Look-ups in named tables: a row name and a column name give one cell, copied from the table.

Table Dif
         Zimime  Vid  Zefo  Koza  Garar  Mibi  Lav
Nufun        79  103   113    95     83    86  116
Tagar       106  101   109   103    119   101  105
Kipasim      79  120    81   135    105   110  105
Fam         108  104    95   105    104   107  101
Sut          78  100   104   102    104    93  106
Pavabe      108  106   120   112     98    77  126
Der          68  107    89   147     90   118   75
Fup          37   90    50   166     97   131   85
Vilo        213   76   138     0    101   137   85
Fom          88  128   107   125     86   104  106
Pizosa      102  115   122   126    101    63  119
Pupifo       79  121    93   101    115    67  103
Gemo         31  115    57   171     79   134   94

Pavabe, Zefo => 120
Pizosa, Vid => 115
Fom, Zimime => 88
Pupifo, Vid => 121
Tagar, Vid => 101
Gemo, Garar => 79
Gemo, Zefo => 57
Sut, Koza => 102
Tagar, Koza => 103
Fup, Lav => 85
Vilo, Garar => 101
Der, Zimime => 68
Vilo, Koza => 0
Fom, Vid => 128
Tagar, Zefo => 109
Fup, Vid => 90
Fom, Zefo => 107
Sut, Zimime => 78
Sut, Zefo => 104

Lin.tsv
	Peporat	Gigen
Fiz	-2.351	-4.202
Negi	-5.332	-6.492
Gid	1.713	-4.324
Kuzus	-4.133	-7.214
Dopu	-6.031	8.343
Ged	-0.717	-3.736

Peporat of Ged is -0.717
Gigen of Kuzus is -7.214
Peporat of Dopu is -6.031
Peporat of Gid is 1.713
Peporat of Negi is -5.332
Gigen of Fiz is -4.202
Gigen of Gid is -4.324
Peporat of Kuzus is -4.133
Gigen of Ged is -3.736
Peporat of Fiz is -2.351
Gigen of Dopu is 8.343
Gigen of Negi is -6.492

Table Kef
         Mam  Rozefa  Mogos  Vir  Kuz
Fazulu   168     104    156  163  186
Toninav  194     141    176   63  222
Govikop  161     175    184  186  129
Mil      192     173    229  116  157
Kabibap  190     134    161  158  205
Vude     163     162    195  180  150
Bovaf    213      84    193  182  229
Dozis    195     158    111  152  153

Toninav, Rozefa -> 141
Mil, Vir -> 116
Fazulu, Kuz -> 186
Vude, Kuz -> 150
Dozis, Rozefa -> 158
Bovaf, Rozefa -> 84
Vude, Mam -> 163
Fazulu, Rozefa -> 104
Bovaf, Mogos -> 193
Dozis, Kuz -> 153
Row with the largest Mam: Bovaf

Zumi.csv
,Lam,Fofur,Piv,Tetedu,Kun,Kup,Tobaz,Tonadan,Zesof
Dudatat,45.51,51.15,19.20,71.36,48.51,83.32,71.07,44.22,83.07
Bidi,63.24,31.57,45.30,67.24,53.06,97.28,73.17,27.85,75.65
Togudu,49.20,46.26,32.62,71.84,46.83,92.94,76.26,38.23,81.25
Mim,42.50,51.12,3.72,45.26,55.79,17.84,23.80,55.36,49.50
Vesoma,40.04,50.59,27.80,48.75,45.93,40.89,43.20,50.06,51.76

Togudu, Piv -> 32.62
Mim, Tobaz -> 23.80
Togudu, Zesof -> 81.25
Mim, Tetedu -> 45.26
Bidi, Fofur -> 31.57
Vesoma, Kup -> 40.89
Bidi, Tetedu -> 67.24
Mim, Piv -> 3.72
Vesoma, Tetedu -> 48.75
Mim, Kun -> 55.79
Which row has the largest Zesof? Dudatat

Gekim:
|  | Sif | Buf | Pof | Gen | Les | Mopodib | Bulopid |
|---|---|---|---|---|---|---|---|
| Ren | 87 | 153 | 69 | 192 | 140 | 57 | 81 |
| Somak | 157 | 147 | 159 | 143 | 149 | 159 | 162 |
| Kapuz | 113 | 138 | 97 | 162 | 127 | 90 | 136 |
| Risa | 216 | 149 | 238 | 107 | 165 | 249 | 214 |
| Nogete | 136 | 149 | 131 | 154 | 143 | 128 | 141 |
| Lutof | 161 | 180 | 188 | 168 | 201 | 192 | 123 |

Sif of Nogete = 136
Gen of Risa = 107
Bulopid of Lutof = 123
Bulopid of Risa = 214
Les of Somak = 149
Gen of Ren = 192
Les of Lutof = 201
Pof of Risa = 238
Bulopid of Ren = 81
Pof of Kapuz = 97
Buf of Kapuz = 138
Buf of Lutof = 180
Gen of Somak = 143
Which row has the largest Mopodib? Risa

Ditezem.tsv
	Lum	Zapodag	Pes	Das	Romilup	Kob
Dinel	115	-257	141	61	-382	-11
Kepadim	628	-508	-41	-769	906	444
Vorazal	-82	-27	-56	-148	6	-4
Mosal	-148	90	-192	-127	279	-103
Vivor	-319	229	-29	233	-328	-200
Mirura	-115	52	-84	-125	-18	-82
Rekude	304	-237	-3	-341	420	215
Fef	57	-39	-15	-91	95	45
Davug	46	-111	-8	16	15	7
Sonum	-146	91	-189	-142	239	-91
Fona	-45	-24	-39	-65	-17	-24
Pon	96	-222	156	123	-468	-1
Borar	-240	174	-243	-731	293	-62
Lun	-129	75	-154	-120	169	-73

Zapodag of Dinel = -257
Pes of Fona = -39
Zapodag of Lun = 75
Das of Lun = -120
Das of Vorazal = -148
Lum of Davug = 46
Zapodag of Mosal = 90
Pes of Dinel = 141
Das of Borar = -731
Kob of Mirura = -82
Zapodag of Sonum = 91
Lum of Mosal = -148
Lum of Vorazal = -82
Zapodag of Borar = 174
Das of Kepadim = -769

Table Zinekam
|  | Paze | Rogi | Zek | Sugivi | Mozekin | Ges | Kevi | Nenif | Zofaro |
|---|---|---|---|---|---|---|---|---|---|
| Pamulu | 143 | 151 | 94 | 70 | 123 | 71 | 167 | 113 | 113 |
| Pokupov | 148 | 62 | 181 | 190 | 137 | 206 | 16 | 83 | 107 |
| Pomidu | 99 | 44 | 62 | 155 | 77 | 114 | 146 | 54 | 218 |
| Remev | 89 | 132 | 175 | 23 | 133 | 132 | 129 | 163 | 205 |
| Sel | 132 | 64 | 101 | 229 | 175 | 121 | 181 | 146 | 158 |
| Nit | 102 | 184 | 143 | 129 | 172 | 243 | 110 | 49 | 120 |

What is the Ges of Pomidu in Zinekam? 114
What is the Mozekin of Pokupov in Zinekam? 137
What is the Mozekin of Nit in Zinekam? 172
What is the Sugivi of Pamulu in Zinekam? 70
What is the Zek of Sel in Zinekam? 101
What is the Mozekin of Pamulu in Zinekam? 123
What is the Paze of Nit in Zinekam? 102
What is the Nenif of Pomidu in Zinekam? 54
What is the Nenif of Pamulu in Zinekam? 113
What is the Sugivi of Pokupov in Zinekam? 190
What is the Kevi of Nit in Zinekam? 110

